128 stands for zero in the data rows.
Here are some points, one per row:
[164 180 163 101  96 181  66 115  95  80 186 109 223 158  84 127 171 123
 146 150  86  57 165 189 210 110  83 149 125 135  84 103  32 156 144  92
 162  74 103 153  85  91 160  30 152  79 106]
[145 106  84 113 166 144 109 146 146 168 131 192 101 122 182 118  78 181
  48 213 156 106 132 120  80  94 166 148 102  88 122 204  72 114 130 136
 130 124 162 110 140  56 106 185  98  89 125]
[102 119 120 125 132 151  93 190 141 152 158 171 100 151  96 136  96 125
 107 157 132  77 116  99  91 121 192 173  81 112 170 159 127  79 134 110
 121  90 103 112 124 110  61 180 146 157  94]
[ 78 187 110 101 123  81 101 122 191 102 153 142  82 144 118 189 119 121
  21 181 148 132 145 118 126 154 167 151  10 110 174 140 115  86  88  91
  86  79 199 140 150 122  78 146  94 155 143]
[ 75 140  87 121  94 108 107 135 186 145 139 156  58 159 130 183  52 140
  93 166 100 118 145 162 100 115 179 120  54 112 166 109 113 105 134 126
 104 110 124 190 119  92 145 155 110 117 104]
[147  98 100 132 123  77 152  62 150 115 176 110  70 131 108 205  98  94
 119 236 118 176 155 154 130 127 190 181  79  94 161 167 164 153 141  79
 120  75 123 189  91  85  74 171 168 145 162]
[148 143 136  72 114 119 151 105 193 143 144 134  91 103  99 166  66  79
 124 168 133  99 132  97  80 169 135 151 118 119  93 144 137 157 125 164
 101  97 160 164 149  82  90 171 133 131 155]
[ 82  67 105 171 135  71 157  89 115 103 148 170 184 118 193 103 136  88
  82 144 172 174 118 159 140 110 152 141  53 118 130 167 102 173 189 192
 136 107 154 111 140 137 164 113 171 107 128]
[125  69  84 194 115  81 134 102  29 120 121  73 194  78 146 104  98  95
 107  59 178 164  68  99 142  84 155  81 160 145 154 177  86 198 156 154
  88 119 204 115 126 120 172 110 154 164  96]
[191 155  97 207 112 139 131   3 172 144 169 129 139 119 115 128 159 162
  98  82 162 172 152 138 183  79 127 133 105 161 142 202 106 148 150  89
 163 158 135  66 134  34 182 151 193 130  81]
[176 132 106 165 105 100  87  57 174 115  97 152 147 159  55 197 126 140
 100  90 106 132 114 135 186  95 101 108 154 153 100 229  44 144 133  96
  74  90 128  76 120  40  97 136 223 153 115]
[163 120 167 236 116 173 147 200 192  76 255 160 155 102  45 102 167 117
  50 123 168 126  91 147 144 119 210 176 195 227 179  39 149  38 174  94
 140 134 177 104 133 171   0 217 170 219 115]
[ 71  49  68 183 155 171 103  81 143  50  96 104 180 131  76 118 182  26
 168 148 211 158  43  90 130 127 124 139 139 115 189 121 144  98 145 175
  57 148 175 222 110  91 107  58  58 180  58]
[ 47  79 126 199 184 157  38  90 118  75  88  99 194 112 115 115 202  85
 187 144 185 126 109  69 126 122 110 157 156 139 154 108  61  61 186 158
  58 137 164 190  79  70 134 119  73 141  49]
[ 83 100  96 219 183  89  90 150 108  98  59  80 175  89 110 136 160  85
 216 112 156 176  92  88 133 114 151 200 200 112 132  82 175  98 144 154
  86 164 150 152  96  32 123 148  85 216  49]
[ 78 115  91 153 173 137  71  98  89 102  86 120 216  81  95 136 214 108
 158  25 181 178 106 106 118 136 124 152 164 102 144 164 176 111 193 152
  25  99 170 214 131 155 139 119  98 194  86]
[104 126 142 126 142 109 167 138 168 192  80 118 171  83  73 128 123  89
 167  67 169 200 126  46 104 122 125 108 185  75 130 161 190  97 152 156
 130 115 171 118 128  52 114 102  74 167 150]
[119  75 102 217 180 105 129 111 100 151 131  80 108 137 101 174 142 144
 157  31 115 147 119  73 176 129 150 161 180  88 129 137 144 144 140 176
 157 154 140 151 155 118 169 147  93 150 134]
[102 123 101 143 145 121 165 115 114 197  47 177  58 115 100  31 153 162
 122  84 164 204 136 101 132 159 124  69 171 109 201 141 110 151  77 165
 125 184 101 115 139 126 134 158 118 141 136]
[179 146 150 110  91  84 152  99  79 206 138 124  63 118 171 103 122 188
  96  59  96 177 147  89 132 133  95 133 104 170 151 179 152 127 137 159
 182 103 146  98 192 159  98 139  89 118 168]
[167 133 139 101  89 108 150 114  26 207 151 139 102 109 147 108 149 124
 129 110 158 184 140 102 137 114 135 115  90 117 155 135  87 121 115 132
 110  98  89 109 195 155 157 127 122  86 182]
[106 160 120 134 135 138 141 103 136 138 110 138 122 125 164  46  90 176
 142  97 113 122 121 115 138  92 178 103 118 182 206 165 176  62 132 146
 182 133 175  85 144 118 164 127 119  87 117]
[126 111 156 138 109 140 111 115 140 219 182 134  81 106 200  48  99 163
 102  61  89 157 142  95 119 173 184 125 104 133 113 115  83 129 150 163
 141 148 145  74 206  91 157 127  87 114 174]
[141  94 118 161 150 173 120 141  55 106 158 144 116 152 226  95 157 170
 144 123 159  97  99 142 103 148 135  83 110  99 148  87 125 146  98 129
 107 123 141  69 164 124 148  89 158 149 107]
[123 192 176 157 107 170  18 136 109 118 197 101 171 148  83  94  43 109
  82 132  96  53 125 194 133  75  61 102  78 109  98  80 143 173 125 132
  95 147  97 127 177 130 101  38 103  47 146]
[122 190 200 117 131 154  84 183 102 116 129  63 190 117  97  84 169  76
 113 119  95 139  82 136 164 105 130  53  87 104 152 112  54  84 154  78
 123 115 104 157 173 146 136 119 137 120 118]
[176 147 159 130 114 160 103  96 110 137 174 118 127 108  57 128 100  88
 177 127 116 149  99 145  96 106 114  80  86 113  78 111  80 115  75  97
 152  45  69 100 189 118 100 133 160  90 130]
[111 166 121  87 105 105  89  96 118 117 174  68 100 128 143  83 102 155
  75 171 131 116 125 135 123  84 107 137 144 119  96  67 108  96 102 119
 110 115  70  94 118 137 143 152 106  81 146]
[193 188  99 139  62 131 105 127  88 141 150  95 150 112 144 114 167 145
 118 118  31  69 121 171 125 115 131 127 117  89 113 177 103 179  81 152
 132  48  73 101 109 195 179 104 146 109 114]
[143 113 105 135  89 119  86 131  90 103 162 117 147 159 158  50 103 147
 164 126 122 113 163 166  95 138 118  59 119 150 120 113 118 118 103 157
 123  87  81 130 141 114 132 147 169 125 171]
[166 122  70 167 138 125 100 105 115 144 121  85  84 126 175  95  99 146
 159  74 147 120 175 100 116 118 140 109 154  95 127 182 128 139 102 151
 140  78  88  56 155 154 165 115 162 152 138]
[163  58  62 131  94  99 158 190 108  80 148  87 141 122 146  64 121 158
 148  96  81 105 139 127 124 148 144 113 171 125 163 122 112 143 123  82
 172  84 136 106 161 134 166 136 137 119 141]
[128 114  34  82  80 142 184 144 113 122  58 107 105 159 172  99 152 191
 146 107  93  73 171 103  96  79 134  34 132 138 115 139 128 185 125 123
 105  95 139  77 147 163 184 141 120 135 163]
[ 75 146 154  62 121 108 209 139  51  56 136 136 178 112 154 139 170 190
 164 125 119 152 154 134  39  65  82 119 112  54 146 106 208 159 119 126
 142 191 116 118 203 104 169  61  95 126 148]
[ 66 151  90 106  94 113 206 189  78  56  74 107 152  82 210 208 178 189
 153 120 120 161 150 170 136 109  20 101  80  50 157 122 157 120  93 123
 158 203 157 109 174 125 198  74 132 107 190]
[ 32 232 138 135 115 102 177 149  63  53  59  90 114 162 195 193 210 228
 171 147  55 194 126 169 107 156  68  54 126 103 152 122 224 164  56 191
 200 167 105 137  94 156 189  82 176 106 194]
[162 136 200  53 140 142 185 157 211 119 124 156 100 206 124 137 170  82
 150 177 148 100 119 136 183 194  76 159 148 198  66 126 170  62 122 127
 145 209  12 148 110 117  99 112  88  97 171]
[124 135 204 141 108 173 234 210 202 155 111 147  68 198 122 163 118  59
 188 164  93  60  96 186 136 175  48 161 195 232  73  54 123  91  28  79
 110 156  64 141  59 151 120 174  50  81 221]
[168 107 155  23 153 162 165 184 183 148  75 199 123 184  91 226 129  63
 126 196  70  74 128 159 206 209  72 109 182 183  87  73 177 121  89 114
 124 180  69 181  45 187 109 167  71  89 144]
[165  93 202 149 110 172 168 126 121 159 103 147 151 142 124 148 107  81
  88 168 121  48 155 159 160 158 107 203 223 239  43  81 172  86  77 152
 113 114  71 163  79 167 102 189 138  87 109]
[177 122 152  61 212 149  98 167 211 104  91 127 106 130 117 160  82 118
 112 137 140  87  96 154 187 159  79 122 129 143  46  80 138  89 121  91
 156 180 182 195  70 185 118 130 113 112 145]
[142 130 137  58 105 156 148 150 175 113 113  88 144 180  93 176 102  99
 144 135  96 111 173 147 106 216  90 156 130 159 119 111  99 137 165  87
 187 209 175 192  87 137 104 180 109 127 123]
[194 134 178  87 152 119 140 129 156 168 110 156 100  98  89 114  97 119
 141 207 110 129 186 105 108 135 137 167 193 114  78  27 115 153 134  70
 169 141 173 114  46 212 117 115 140 178  97]
[153 114 166 108 168 116 143 100 134 185  95 157 152 131 163 189  67 143
 133 127 169 108 158  94  85 129 165 143 108 108 106  93 129 138 190 111
 135 166 112 151 113 216  58 112 168 169 121]
[121 104 182 103 122 105 112 156 112 168 113 167  78 124 112 126 117 172
 158 132 172 120  93 119 110  95 129 130 103 103 105 119 178 177 126 101
 148 165 126 115  86 202 143 102 184 124 108]
[ 96 155 158  59 160  90  96 132 141 141 129 154 128  92 128 109 148 150
  80 162 107 144 157 138  99 161 181 133 155 118 133 166 161 202 195 127
 154 111 149 122  90 202 115  72 150  96  65]
[ 96 140 108 106 171 144 137 143 167 105 149 186  77  91 174 121 109 122
 140 117 129 131 109 134 121 138 192 189  88 158 117 199 119 186 144 135
 139 145 111  57 143 133  97 132 175 146  75]
There is one direction along which these points spread out most. Take the direction at right angles to it along which they spread out most. Go by this last direction. How far along it is each point below, from 0 to 99? The average is 50, and the first point in the table lies past the average. One standard deviation of the points above along it is 16.
[125  69  84 194 115  81 134 102  29 120 121  73 194  78 146 104  98  95
 107  59 178 164  68  99 142  84 155  81 160 145 154 177  86 198 156 154
  88 119 204 115 126 120 172 110 154 164  96] 41
[111 166 121  87 105 105  89  96 118 117 174  68 100 128 143  83 102 155
  75 171 131 116 125 135 123  84 107 137 144 119  96  67 108  96 102 119
 110 115  70  94 118 137 143 152 106  81 146] 61
[142 130 137  58 105 156 148 150 175 113 113  88 144 180  93 176 102  99
 144 135  96 111 173 147 106 216  90 156 130 159 119 111  99 137 165  87
 187 209 175 192  87 137 104 180 109 127 123] 44
[194 134 178  87 152 119 140 129 156 168 110 156 100  98  89 114  97 119
 141 207 110 129 186 105 108 135 137 167 193 114  78  27 115 153 134  70
 169 141 173 114  46 212 117 115 140 178  97] 46
[ 83 100  96 219 183  89  90 150 108  98  59  80 175  89 110 136 160  85
 216 112 156 176  92  88 133 114 151 200 200 112 132  82 175  98 144 154
  86 164 150 152  96  32 123 148  85 216  49] 14
[165  93 202 149 110 172 168 126 121 159 103 147 151 142 124 148 107  81
  88 168 121  48 155 159 160 158 107 203 223 239  43  81 172  86  77 152
 113 114  71 163  79 167 102 189 138  87 109] 41
[168 107 155  23 153 162 165 184 183 148  75 199 123 184  91 226 129  63
 126 196  70  74 128 159 206 209  72 109 182 183  87  73 177 121  89 114
 124 180  69 181  45 187 109 167  71  89 144] 47
[167 133 139 101  89 108 150 114  26 207 151 139 102 109 147 108 149 124
 129 110 158 184 140 102 137 114 135 115  90 117 155 135  87 121 115 132
 110  98  89 109 195 155 157 127 122  86 182] 67
[147  98 100 132 123  77 152  62 150 115 176 110  70 131 108 205  98  94
 119 236 118 176 155 154 130 127 190 181  79  94 161 167 164 153 141  79
 120  75 123 189  91  85  74 171 168 145 162] 43
[102 119 120 125 132 151  93 190 141 152 158 171 100 151  96 136  96 125
 107 157 132  77 116  99  91 121 192 173  81 112 170 159 127  79 134 110
 121  90 103 112 124 110  61 180 146 157  94] 41
[ 47  79 126 199 184 157  38  90 118  75  88  99 194 112 115 115 202  85
 187 144 185 126 109  69 126 122 110 157 156 139 154 108  61  61 186 158
  58 137 164 190  79  70 134 119  73 141  49] 12
[126 111 156 138 109 140 111 115 140 219 182 134  81 106 200  48  99 163
 102  61  89 157 142  95 119 173 184 125 104 133 113 115  83 129 150 163
 141 148 145  74 206  91 157 127  87 114 174] 63
